(in the rows, 128 means zero)
T: rows in several groups, each row roughly a mix of its group's directions (some rows in no group):
T (110 x 10):
[[ 80 105 136 157 156  81 134 135 137 118]
 [171 107  95 111 144 126 150 147 133 175]
 [143 140 142 125 132 142  72 146 114  78]
 [127 116 157 126 140 176 106 105 166 161]
 [ 74 134 129 128  94 106 121 168 132 155]
 [119  80 112 175 151 143 100 105 130 121]
 [104 102 111 134 131 131 121 191 159 149]
 [119 106  89 146 135 153 150 127 135 186]
 [154 148 164 156 128 122 146 166 157 162]
 [138 168 123 170 128 112 159  92 156 114]
 [100 153 153 112 128  99 149  87  92 105]
 [115 122  95 159 135 155 156  72 137 134]
 [131 133 100 123 154 128  70 155  98 148]
 [142 119 102 126 168 104 107 111  79 102]
 [127 150 127 140 141 150 101 158  85  80]
 [150 173  94 117 126 103  99 130 136  86]
 [140 113 125 105 165 164  75 149 128 139]
 [167  92 144 121 134 136 123 126 167 175]
 [124 114 129  87 111  81  86 146 118 146]
 [153 157  98 119 127 143 158 107 161  85]
 [175 103 157 109 128 166 115 156 106 139]
 [155 120 111 149 104 149 146  79 100 159]
 [ 98 135  85  81 110 125 161 112 145 128]
 [159 131 117 146 115 152 110 188 155 118]
 [ 98 135 176 138 129 116 146 160 108  85]
 [ 71 119 120 110 168 120  96 120 150 123]
 [120 162 120 116 133 155 138 130  96  67]
 [ 97 157  97 127 124 123 128 168 178 120]
 [154 113 133 121 177 105 109 127  77 118]
 [158 111  95  84 123 114 103  97 156 143]
 [150  85 106 168 158 151 112 110 131 102]
 [120 144 134 129 137 186 173 155 124 108]
 [123 157 144 100  81 122 127 151 101 168]
 [ 64 140 118 128 170 118 124 151 129 111]
 [ 96 131  88  94 115  97 137 103 102 102]
 [128 128 122  86 119 160 141 154  98 177]
 [131  97 143  83 143 146 105 105  95 160]
 [106  91 126 109 157 113 117  75 129 156]
 [119 165 136 114 124 114 118 183 147  88]
 [130 143  83 139 159  95 139 133 132  79]
 [173 109 160  82 124 116 127 104 150 142]
 [132 114 101 104 125  98 128  79 169 104]
 [ 94 116 174  95 174 121 117 135 125 139]
 [118 102 181 100 104 127 138 163 108 147]
 [112  89 124 104 152 123 138 159 164 170]
 [ 70 124 112  89 155 113 127 121 100 122]
 [146 184 155 150 126 116 124 126  90 102]
 [145 147 145 160 143 132  89 163  99  93]
 [ 95 128 177 176 114 114 115 114 138 147]
 [116  92 145 130 146 151 162 129 168  87]
 [152 137 125 135  69 156 159  95 129 130]
 [110 173 148 146 150 140 123 177 157 135]
 [141  86 125 102 131 118 110  70 123 151]
 [137 164 149 157 130 167 178 135 124 143]
 [ 90  94  94 142 159 133  91 122 138 106]
 [141 139 100 132  98 120 147  65 112 148]
 [120  98 155 119 124  70  90 146 136 118]
 [110 178 100 160 131 125 129 141 117  82]
 [110 146 163 145 151 117 116 163 140  77]
 [155 134 147 126 119 131 106 128  91 190]
 [174 158 121 170 150 153 103 133 130 107]
 [ 95  69 149 128 129 111 112 160 133 146]
 [146 112 176 119 151 120 176 119 147 102]
 [111 134 113 113 138  97 165 150 148  73]
 [104  82 144 134 133 152 100 174 147 140]
 [ 95  76 141 138 115 127 150 157 148  97]
 [145 144 160 137 112 107 124 143 112 193]
 [115 134 176 109 152  89 121  90 150 128]
 [172 121 114 163 153 124 123  85  96 121]
 [174  96 128 141 103 158 152 134 124 166]
 [132 113 100 130 153 161 113 125 140  66]
 [127 120 128 108 135 102 125 137 168  64]
 [135 120 121 123 146 160 160 126 173  79]
 [106 169  91 109 163 118 115 125 164 111]
 [ 75 147 153  93 132  96 123 148 134 151]
 [155 125 102 140 113 184 107 144  93 141]
 [ 94 139  91 150 151 154 120  96 104 159]
 [135 132  86 113 100 137 144 188 141 135]
 [155 146 111  89 133 180 159 125 143 113]
 [108  82 116 104 125 110 168 100  96 135]
 [113 159 143 165 138 107 131 153 156  81]
 [166 121 124 126  96 115 143  71 135 155]
 [ 99 114 150  72 148 111 125 101  99 138]
 [ 91 133 151 136  77 135 144 133 159 161]
 [101 136 120 176 140 117 151 161 143  87]
 [129 145 120  68 108 106 127 172 142 138]
 [130 133  87 124  99 132 172 159 142 164]
 [128 115 130 151 147 157 149 173 176 110]
 [147 155 109 148 113 111 180 126 153  92]
 [122 145 141 134 125 107 135  54 106 123]
 [162 133 102 167 152 113 136  84 109 108]
 [ 85 145 166  80 113 117 137 135 139 150]
 [150 169 156 119 118 140  91  95  97 111]
 [116 110 150 123 164 158 128 148 134 186]
 [ 97  88 108 130 147  89 128 128 150  88]
 [ 72 127 119 146  92 138 122 129 169 148]
 [182 133 144 136 169 122 149  93 118 111]
 [176  86 144 140 139 176 117 128 124 125]
 [ 82 106 143 115 161  92 143 151 149 107]
 [ 95 125 156 111 100 142 163 101 172 123]
 [165 108  82 144 123 159 121 116 115  89]
 [113  66 143 131 137 134 147  87 151 133]
 [104 101  76 111 126 100 144  96 141 148]
 [147 135 108  93 122 159 172 105 160 150]
 [164  98 146 162 149 158 122 138 159 158]
 [154 118 116 137 125  88  79 138 152 163]
 [150 102 151 101 123 116  94 166 129 171]
 [156 109 105  83  98 119 127  98 132 165]
 [117  90 150 126  98 130 175 144 142  90]
 [146 149 154  92 171 123 155 132 161 104]]
one row of each group, then the others: which group is each in?
[187 135 146 108 160 146 108 133 100 143]  <57>
[105 114 148 186 172 142 130 141 141 124]  <55>
[169 158  99 152 130 135  98  94 112 153]  <125>

[164 130 150  94 169 117 154 144 126  91]  <57>
[163 104 120 151 127 136  97 162 176 118]  <55>
[143 116 113 172 145 149 140 140 184 145]  <125>
[ 80 141  87  97 129 109 148 160 126 121]  <55>
[146 137 135 126 102  92 176 113  90 105]  <57>
[164 129 176 171 134 163 116 139 122 124]  <55>
[125 129 109 141 181 116  96 174 147 124]  <57>
[125 163 160 120 128 118 152 155 129  70]  <125>
[104  99 109 120 137 177 141  91  96 118]  <125>
[146 100 116 126  94 138 168 108  79 129]  <55>
[128 116 146 117  88 142 149  68 104 130]  <57>
